Here are some numbered points:
[ 35 -12 -15 -32   2  22  11  80 -29  10  -3 -31   4 -25   3 -29  -2  28
   7  -8 -45 -41  37  37] 0
[-23  -1  -3  37 -36 -35 -11 -34 -11   8 -32   1  14  18  89 -21  -1  -2
  16  31 -39  -7  12  61] 1
[ 18 -14 -24  49 -31   0 -18  -6  50  17 -12  23 115  25  32 -39   0 -19
 -19  37 -31 -17 -15  -8] 2
[ -9 -32 -12  22  -8  -4 -30  36  21 -34  37   8  51  37 -32 -38  10  -4
  -4  29  20  -1  -7 -78] 3
[ -2 -45   7 -23  14 -45  18   0   1  15  19 -17 -46 -30 -31 -11 -35  14
  64 -42 -13 -10 -55 -22] 4
[-26  -1 -12  54 -57 -39 -31 -54  25  24 -40  16 -16  22  17 -38  27   3
  -2  25 -46  -7  25  84] 5
[ 26 -46 -13 -29  -1 -43  39  -6  18  20  15  -3 -47 -22 -31  58  -4  13
  41 -45 -19 -24 -54 -23] 6
[ 42  34  24 -29  40 -20  26   8 -27  -3   2 -41   6  -7 -49 -29 -33   3
 -26 -26  -2  30  56  83] 7
[ 67   6   2 -22  23  40 -26 -15  25 -38  46 -12  15  39 -24 -29   6 -18
  31 -13  30  29  26  14] 8
[  6  -8   3   9  31  33 -33 -11  64 -33  26  57   4  19 -57 -54 -25  22
  -6  57  33   3 -51 -14] 9
[  8 106   6  -5  46 -52 -21  17 -22  -1  16 -25  -3  11   1 -12  25 -33
  -2 -43  53   9  10  -9] 10
[ 51  54   2  34 -35  -2 -34  30  63 -49  11  62  40  14  21 -45  -7   2
   9  24   7   0   0 -48] 11
[-32  32  40  -9  -3  22   8 -22 -27 -18  52 -41 -23 -27 -15 -16   6  -1
  22 -46  22 -16   1  67] 12
[-32  19  39 -49  17  66 -34 -22 -40  25 -18 -31 -26  18 -18  46  22 -24
 -38 -14  -5  26  17  11] 13
[ 63  15 -48  23  -4  47 -46 -11  49 -53   3  52  24  -2   0 -62  -2   2
 -36 -29  31 -20 -17  12] 14
[ 29  90  62 -40  25  -7  -4  -3   8  14 -17 -29 -28 -21  -2   9  17   9
 -23  27   2  29 -14  12] 15
[ -1   3 -25  -3  47  11 -19   7 -22 -12 -59   1  54  37 -12 -15  68 -31
 -37 -18 -30 -17  13  51] 16
[-61  67 -38   2 -40 -47 -12  22 -47   8 -17  38  28   8  23   7 -30 -30
 -14   5 -39  40  36  11] 17
[-49  49  11  28 -59 -17   1 -25  -8 -18 -30  25 -10  -2  51   8  27 -11
  23  32 -21 -25  72  65] 18
[ -6 -31 -11 -29   3 -34  48 -18   2  35  15 -13 -40 -42 -27   9 -19  -5
  66 -44 -17  34 -54 -10] 19
[-22 -35  -8 -29 -19 -23  50   8   3  22   5   1 -47 -26 -41   8   4  43
  56 -38 -25  27 -67  19] 20
[  8  -1  89  13  62  33  -1  34 -19 -30   4 -50 -27  -1  12 -13  12   6
 -48 -15  14  60 -16 -12] 21
[ 48 -15 -22  13 -18  49 -34  -6  40 -38  -2  58   9  42 -10 -40  20   0
  15  16   0  -7  27 -53] 22
[-53 -12 -41  12 -43  11 -19  56  -9  62 -18  40  14 -14  32 -10 -14  -5
  39  -4 -34  55  23   8] 23
[-51 -43 -56  17 -57   4  -8  34 -30  37   1  38  30 -16  43  10   0  -3
 -28 -24 -32   7 -30 -18] 24
[ 82   8  31 -25  43  -3 -19  75 -22  21  22 -38 -31 -19   7  -8   0 -10
 -24  34   9  48  30 -22] 25
[ 40  -3 -28  59  24  35 -33   0  52   0   4  47  58  14  24 -48   3  26
 -37 -11 -22 -12  16 -13] 26
[-14  60  15   8  43  23 -14  22 -41 -16  45 -30 -22  71  23  -1 -14 -15
 -15  -1  77  -3 -15 -48] 27
[ 21  29  13 -36   6   4 -39  33  23 -56 -13  71 -47  22  -7 -42 -23   4
 -36  43  41 -16  15 -30] 28
[ -2 -41 -30 -18  30 -47  30  10  21  52  -4  22 -44 -43 -25  28  -4  33
  47 -42 -11   9 -42  21] 29
[ 13   5  12 -19  14  21 -16 -39 -48   1 -25 -30  42  17 -18  92  28 -20
 -19 -10  38  15 -19  38] 30
[  0   8  -8  60 -32 -23   8 -39  -5   5 -37  52  41  15  90 -43  68  -7
  12  10 -22   9  -3  21] 31
New points follow, each followed by the number of its nearest point above.
[-11 -31 -15  26 -16   1 -36  40  21 -41  36  10  61  45 -31 -44  11  -8
  -8  37  25  -6  -1 -85] -> 3
[-50  68  44  37 -44 -43  35   2 -26 -21 -11  34  -8 -18  44  15 -12  11
  60   2 -20  13  49  24] -> 18
[-22 -55  35  14 -29   3  16  46  37 -23 -11 -30 -10 -10 -53 -35  27   6
  10  -9 -28 -37  50   3] -> 0
[  3 -14   7  12  24  28 -26 -10  62 -29  19  49   0  15 -54 -49 -22  16
   1  50  31  -1 -51 -10] -> 9
[-58  -9 -41  24 -17  -5   4  28 -33  29 -57  59 -40  55   5  22  15 -18
 -21   4 -36 -14 -20 -32] -> 24
[-23 -56  30  25 -13 -34  60  13  -7  14 -36 -22 -44  -9 -28 -32 -11 -30
 -36 -25   6 -36  10  -8] -> 4
[-40 -76  42  11  13 -31 -44  27  35  16 -49 -23 -43 -37 -38  17  -3 -33
  11 -12   6 -33 -59  -2] -> 4
[  2  88 -14 -17  12  27 -45   3 -21 -13 -35 -29 -19  28  26  37  -7 -21
 -24 -15 -35  10  51 -73] -> 13
[  8   2  12 -24  17  20 -17 -38 -42   3 -31 -27  36  18 -17  99  22 -25
 -13 -12  29  13 -27  33] -> 30
[ 22 -38  13 -21 -14  -6   1  47  -8   4 -52 -21 -14 -50 -21 -41  -2   9
  -4  28   6 -23  67 -44] -> 0
[ 52   5 -31 -53 -26  35 -34   5  35 -47  30  34  22  59   6 -53  11  -6
   3  31 -14 -34 -43 -39] -> 22
[  6 -66 -41   7   5  47  26  27 -16 -13 -71 -16  28  26 -12  54  29  12
 -43 -15 -21   4  43  42] -> 16
[ 22  25  15 -42   2  -2 -38  35  26 -56  -8  76 -50  21  -5 -40 -27   6
 -41  43  41 -14  17 -31] -> 28
[ 53 -12 -30 -38  17  20 -37  33  16 -47 -36  35  -5  82 -17 -46  22 -40
   5  38 -10  -1  19 -22] -> 22
[ -1  21 -53  78 -44 -31 -24  -5   7  -2 -10  54  71  12  29 -41 -51 -15
 -16   0 -18   1 -35  -5] -> 2
[ 21 -12  35 -30  87  23 -36 -26 -43  -3  28 -29  33 -41 -14  68  -1 -18
 -10   8  19  28 -26   7] -> 30
[  4  -1  14 -21  13  24 -20 -36 -46  -3 -31 -29  34  16 -14  93  30 -27
 -20 -11  31   8 -16  28] -> 30
[-44  47  10  28 -53 -14  -1 -20  -5 -21 -25  28  -6   9  42   2  24  -8
  21  31 -20 -27  68  56] -> 18
[ 74  13   1 -21  24  51 -31 -17  28 -43  48 -10  22  48 -22 -31  12 -22
  26  -9  35  33  35  18] -> 8
[ -8 -31  -8  -2  39  57  30  -2  13  -6 -73 -17  41 -26   6   7  13 -14
 -48 -12 -30  -5  36  46] -> 16
[  4   3  79  16  50  25  -1  27 -21 -31   2 -39 -20   0  14 -15   9   5
 -44 -13   8  50  -9 -12] -> 21
[  3 -29 -36 -42 -10  45  -2  15 -38 -21 -39 -25  33  -1  13   3  12  -5
  49  64  -8 -20   0  47] -> 0
[-27  -3  -2  37 -42 -31 -15 -32 -10   8 -27   0  13  18  86 -26  -4  -4
  19  23 -38 -13  16  65] -> 1
[ 45 -23 -25  18 -27  45 -42  -8  48 -42  -3  68  15  49 -12 -45  21  -4
  20  18  -1 -10  31 -56] -> 22
[-23  45  20 -47  43  11  23 -46 -43  -3  58 -41 -24   1   9  26 -27  21
  -5  -5  32  57  -8 -54] -> 27
[ 21  -4 -44  49 -45  37 -13 -17  59   2  -8  25  82  -2  32 -36   3  -4
 -29  20 -28 -22 -42 -49] -> 2
[  1  14 -59 -35 -18  13  -3 -45 -36  21  -7 -23 -22  35  -9  17  89 -10
 -21  -4  34  13 -31  37] -> 30
[-39 -81   9   0 -53 -42 -12   8  -1 -12  19 -31 -18 -35 -31 -11  -1 -29
  25  -2 -35 -51  15  -7] -> 4
[-53 -36  52   8  20  23  42 -17  15  12  27 -39 -52 -24 -36 -16  -5 -36
  12 -45 -21 -60  34   9] -> 12
[-54 -15 -52   8 -42  16 -29  58  -7  70 -18  40  16 -13  31 -11 -20  -7
  41  -9 -37  63  23   3] -> 23
[  5  92  73   8   2 -34  -2  18 -13 -11 -22 -36 -18 -24 -34   7 -18  -9
 -16  46  24  49 -13  47] -> 15
[-44   1 -42  41 -13 -19 -11  56 -35  26 -32  39  51   9  -7  31 -61   1
 -53 -68  -5  23 -32 -15] -> 24
[ 23 -41  18 -24 -17  -7   4  52 -12   9 -55 -30 -21 -64 -23 -41  -3  12
   0  27   5 -26  74 -40] -> 0
[  3   4   9 -17  11  21 -21 -43 -45   1 -33 -26  42  24  -2  90  26 -26
 -17  -4  27  12 -19  41] -> 30
[ -9 -26 -13  -3  43  67  33  -3  11  -5 -79 -14  48 -23   9  12  14 -11
 -51 -14 -28  -1  36  56] -> 16
[-37 -26 -15 -58 -25 -32  43  81 -26  -3 -16 -25   5 -27  54  16  31   9
  -6   6  26 -13 -10  36] -> 0
[ 26  84  31 -34  41  38 -17 -33  -6  17  33 -34  -2 -47  19 -15  25  26
  19   0  58  31  -2  -2] -> 15
[-28 -40 -11 -32 -24 -33  53  12   2  24  11   3 -49 -28 -40  -1   3  47
  64 -47 -28  32 -68  17] -> 20
[-27  24  67 -17 -12  39 -34  14 -25  36  38 -42   0 -33   1  15 -49 -30
 -23 -31  60  22  -9  49] -> 12
[ 34 105  74 -42  30  -2  -9  -4   6  12 -19 -29 -26 -18   1  10  20   6
 -33  35   7  30  -8  16] -> 15
[-19 -23  -6 -15  53  34   8  32 -10  -5 -48 -26   0  14 -27  42  94   5
 -36  20 -29  22  28  40] -> 16
[-28  64   9  57 -58 -12   3 -31 -21   3  -9  22 -23  -8  41  -3   9  15
  37 -21  -7   9  29  61] -> 18
[  9 -14 -26  43 -24  -1 -15  -3  40  20 -16  25 106  22  32 -32  -3 -18
 -22  32 -25 -14 -10  -8] -> 2
[-65  67 -43  -6 -37 -50 -14  28 -50   9 -17  39  34  10  20   9 -34 -36
 -20   7 -42  44  36   5] -> 17
[-39  22  39 -61  20  67 -41 -23 -40  23 -26 -29 -30  13 -19  52  23 -28
 -37 -15  -8  32  21   9] -> 13
[-12 -27 -56 -49  -4   0   0  34 -17  -8 -45  -5 -42 -44 -10 -16  38  29
 -19  24 -23   4  78  51] -> 0
[  7  25  -2  24   2  11 -20  19  18 -44  11  55  27  93 -33 -46   6   7
  -1  22  -8 -37  32  -8] -> 22
[ -1  13 -15  54  -7  -9 -35 -28  36 -26  40  48  85   4  16 -46 -26 -29
 -12  31 -30 -16 -61 -17] -> 2
[-31 -25 -67  -8  65 -41 -10  49 -30 -19   6  23   1  -9  14  14 -30 -13
 -11 -11  37  -9   8  36] -> 29
[-48 -22  51   2  20  24  38 -17   9  12  29 -38 -47 -25 -33 -12  -4 -33
   7 -39 -19 -50  31  12] -> 12
[ 28 -52 -24 -29  -1 -49  43  -3  23  20  15   0 -47 -22 -32  58  -7  17
  47 -47 -24 -28 -66 -32] -> 6
[-11 -39 -14 -32   6 -39  57 -23   8  39  12  -9 -42 -40 -28  11 -20  -4
  78 -46 -26  35 -57 -14] -> 19
[ -4  50  31 -13  42 -10  49 -37 -35 -24  10 -32 -18 -30  13  29  42  24
 -10  19  10  40 -20  35] -> 15
[-28  19  47 -20  12  18 -29 -52 -48 -19  43 -52 -25 -22 -43 -22 -27 -25
 -33 -33  39 -56   0  10] -> 12
[-49 -86  13   4 -56 -44  -9   5  -4  -9  17 -39 -24 -47 -32  -8  -1 -30
  29  -5 -40 -52  15  -2] -> 4
[  0  22 -56  82 -46 -30 -23   1   5  -2  -7  52  75   8  27 -41 -57 -18
 -21  -2 -15   2 -38  -2] -> 2
[ 26  27  12 -37   1   0 -34  32  19 -53   3  64 -42  18  -8 -38 -27   7
 -37  35  34 -10  17 -30] -> 28
[-22 -22 -10 -14  46  31   5  31 -12   1 -47 -17   5  11 -26  36  81   3
 -35  18 -28  21  32  29] -> 16
[ -7 -21 -18  -6  37  62  29  -7   6  -3 -71 -16  40 -17   6  12  23 -11
 -48 -13 -21   0  29  55] -> 16
[-36 -30 -13 -58 -30 -31  48  83 -25  -8 -13 -26   4 -29  55  18  40   8
  -3   7  31 -22  -6  39] -> 0
[  0 -33 -54 -42  11 -16  14  -3 -27  15 -31 -13 -13 -12  30   4  50  13
  39  58  -2  -2  63   1] -> 0
[ 21  81  55 -29 -22 -35  23  -6 -18  -6  45 -39  10 -27 -19 -23   9   5
 -14  23  29 -17  18   0] -> 15
[-11  53  18   8  39  19 -16  17 -39 -19  46 -31 -18  64  25   9 -15 -14
 -16  -7  70  -2 -15 -40] -> 27
[  9 -54  48  -6 -52 -57   7  17  -3 -26 -16 -26 -22 -31 -17 -29 -25 -31
  -1 -35  -8 -37  40  -9] -> 4
[  3 -36 -46 -42 -13  50  -4  19 -37 -28 -48 -24  39   2  10  -1   6  -4
  57  70 -10 -28   5  48] -> 0
[-22  57   5  56 -57 -17   3 -30 -22   0 -16  25 -26  -9  47  -8   8  22
  43 -10 -10   9  40  58] -> 18
[-14   0 -35 -21   4   2  34  19 -15  28  11  34  -1  46  28  91   2  -2
 -17  41   2 -31  -3 -41] -> 24
[ 38  -9 -26  69  30  43 -32  -5  58   6   2  51  63  12  24 -48   4  28
 -39 -18 -22 -11  18  -7] -> 26
[ 34 -22 -16 -39   1  23  16  90 -30   8  -2 -27   6 -32   9 -31   5  32
  15 -13 -52 -48  42  44] -> 0
